Rows are one point carried round by a steady rotation, each followed by how many ticks it has turned.
The counts run from 0 to 880.
[0,5,0,6,-3,-11,2,8,-7,-13,-33,3,-10,19,-5,-3,-28,5,4,7,3,7,12,-20,5,-8,-20,7,16,-1,-14,17,8,-2,12,4,7] : 600
[8,-1,15,-6,-1,1,-10,-11,-20,-1,-25,-13,-9,1,6,-1,-13,0,2,-1,10,-1,17,-5,-18,-16,-17,25,17,-3,-16,13,1,4,4,3,13] : 94
[0,3,3,6,3,1,-25,-7,-12,-3,-19,-21,-2,12,10,-3,-13,5,3,4,8,11,11,-19,-12,-11,-23,20,10,1,-12,21,-5,2,12,2,12] : 584
[-4,-5,5,-10,2,-12,-15,-5,-3,7,-26,-3,-12,2,23,18,-9,-11,10,10,1,-11,1,-3,-26,1,-11,1,14,1,3,2,9,-2,-20,1,28] : 641
[5,2,5,-12,10,-5,-17,-5,3,0,-33,9,0,23,-6,1,-23,-12,19,11,9,5,6,-12,-5,11,-5,2,9,4,-2,6,14,3,-21,-8,16] : 491
[-7,10,-1,5,1,11,-14,2,-8,1,-38,9,13,37,-12,5,-15,-5,11,8,-14,9,-7,-12,-2,7,-14,2,2,-8,-5,-1,10,-4,-1,0,6] : 814
[5,2,8,0,-20,5,7,-17,-17,-18,-33,-9,-4,25,-13,5,-19,-16,3,2,2,14,-4,-9,0,2,-15,6,-4,-3,0,10,7,-3,2,3,9] : 845
[-4,9,-8,-5,-2,-11,-2,7,-2,-4,-41,4,-14,8,11,13,-1,-11,-3,9,-11,-12,-7,-15,5,4,-16,6,16,10,-3,8,17,3,0,6,25] : 320
[-2,-4,1,-16,7,-1,-12,-7,-25,-12,-37,21,7,-1,-5,-10,-7,-2,-2,-3,-11,-7,4,9,-5,7,-13,16,-2,-3,-8,-10,7,-12,-21,-6,9] : 379
[-7,5,-8,-8,-10,-2,-1,-3,-14,-16,-44,9,0,13,-2,11,2,-13,-12,0,-23,-3,-18,0,3,13,-10,2,-4,-2,2,-4,12,-10,-5,2,17] : 42
[6,0,2,-3,-6,-11,1,-5,-20,-15,-32,3,-11,-5,9,-7,-11,-2,0,0,1,-13,15,-12,1,-8,-26,20,16,14,-13,11,8,4,2,3,15] : 733
[-1,9,-8,-3,0,-7,-3,7,-1,-4,-43,8,-9,15,5,8,-5,-12,2,11,-11,-11,-4,-17,8,6,-15,5,17,12,-7,9,17,8,0,2,20] : 321
[-6,2,5,1,7,4,-28,-2,-3,18,-25,-5,2,18,19,15,-8,-6,15,11,-4,-3,0,-12,-26,-3,-16,3,14,-1,-3,3,2,1,-9,2,20] : 796
[-13,7,-7,-6,-2,-13,-5,1,0,-6,-30,-14,-14,18,4,22,-10,-5,-14,5,-3,15,-12,-3,-8,5,-2,6,4,-18,1,17,9,-13,8,6,23] : 329
[4,3,-2,-21,7,7,-27,-12,-12,-16,-35,-3,7,7,-2,-3,7,-16,-8,-2,-9,0,-9,-5,0,18,-6,16,-7,7,-2,3,8,3,-14,-9,18] : 838
[-10,4,-11,-7,17,-14,-25,12,-1,-15,-27,-1,-3,9,-2,-6,-21,15,-14,1,1,18,6,-8,0,4,-5,12,3,-13,-11,15,4,-16,4,-2,12] : 604
[2,1,4,-7,17,-5,-25,10,7,-4,-28,-1,-4,20,-5,-1,-29,5,4,7,7,17,12,-17,-6,0,-1,2,15,-5,-12,16,6,1,-2,-7,10] : 615
[2,4,3,7,-5,-11,2,5,-8,-8,-33,-1,-13,14,2,1,-23,2,4,7,4,3,11,-21,0,-11,-20,9,20,4,-15,18,8,2,13,5,11] : 599
[8,0,5,-9,1,1,-25,-17,-20,-10,-23,-19,-2,-3,14,-4,1,-6,-2,0,8,-3,9,-13,-13,-5,-21,26,5,11,-7,14,-2,7,-3,0,18] : 718
[13,-7,10,1,3,12,-28,-1,-15,-20,-34,6,6,4,3,-12,-9,-4,1,-2,-12,-3,6,-23,-10,3,-15,-3,4,16,-9,1,-4,5,-9,-15,5] : 413
[11,3,10,-1,-17,7,4,-20,-18,-15,-35,-7,-3,21,-7,1,-11,-22,10,4,1,4,-1,-13,0,3,-20,10,1,7,-2,7,7,7,-2,0,10] : 64
[-5,-3,-2,0,-7,-13,7,-1,-27,-24,-31,9,-7,1,-8,-7,-24,10,-10,-3,-2,8,10,2,-1,-5,-19,13,-1,-11,-11,6,1,-20,0,3,6] : 879
[-2,3,-8,-11,17,-10,-31,4,-9,-9,-26,-6,-2,-6,14,-7,0,7,-10,0,1,-5,9,-13,-4,0,-16,24,11,6,-13,13,3,0,0,-2,19] : 594
[-1,0,0,6,1,6,-31,-9,-13,-18,-19,-18,7,17,-1,-10,-15,4,-2,1,4,22,5,-18,-10,-1,-19,12,-9,-2,-6,13,-11,-7,5,-6,4] : 571
[1,-8,-1,0,-3,-17,-5,6,-3,-8,-33,14,-13,-1,17,8,-16,-8,6,10,-8,-14,1,-14,-12,2,-16,-13,16,14,2,1,9,-6,-18,-3,21] : 778
[6,2,4,-6,15,-7,-20,11,6,-5,-32,7,-4,19,-5,-5,-27,3,8,8,5,8,12,-20,-1,2,-4,1,18,2,-15,14,9,4,-3,-7,10] : 614
[5,-1,11,-12,-8,-4,-2,-20,-26,-5,-29,-3,-9,-5,10,5,-5,-12,4,-1,4,-12,10,4,-15,-7,-19,26,11,1,-9,4,6,1,-10,5,19] : 229
[3,2,10,-6,2,6,-22,-21,-20,-5,-20,-18,3,15,-4,-5,-15,-2,6,1,15,17,12,-7,-14,-4,-17,26,0,-10,-10,14,-3,-2,0,0,9] : 81
[0,8,-2,-8,18,-2,-31,8,4,6,-29,-10,-3,14,9,2,-10,1,3,8,3,2,8,-22,-5,-1,-9,16,18,4,-15,17,6,8,4,-1,18] : 460
[6,4,9,-1,-4,20,-18,-9,-14,-15,-34,-5,12,30,-16,-4,-12,-10,3,-2,-8,17,-5,-13,-4,8,-9,4,-6,-4,-6,3,0,0,0,-7,1] : 692
[3,-3,7,-11,15,-7,-25,2,8,5,-25,-7,-9,12,12,9,-20,-6,10,8,10,3,7,-13,-22,2,-1,0,17,0,-6,12,8,3,-14,-5,21] : 628
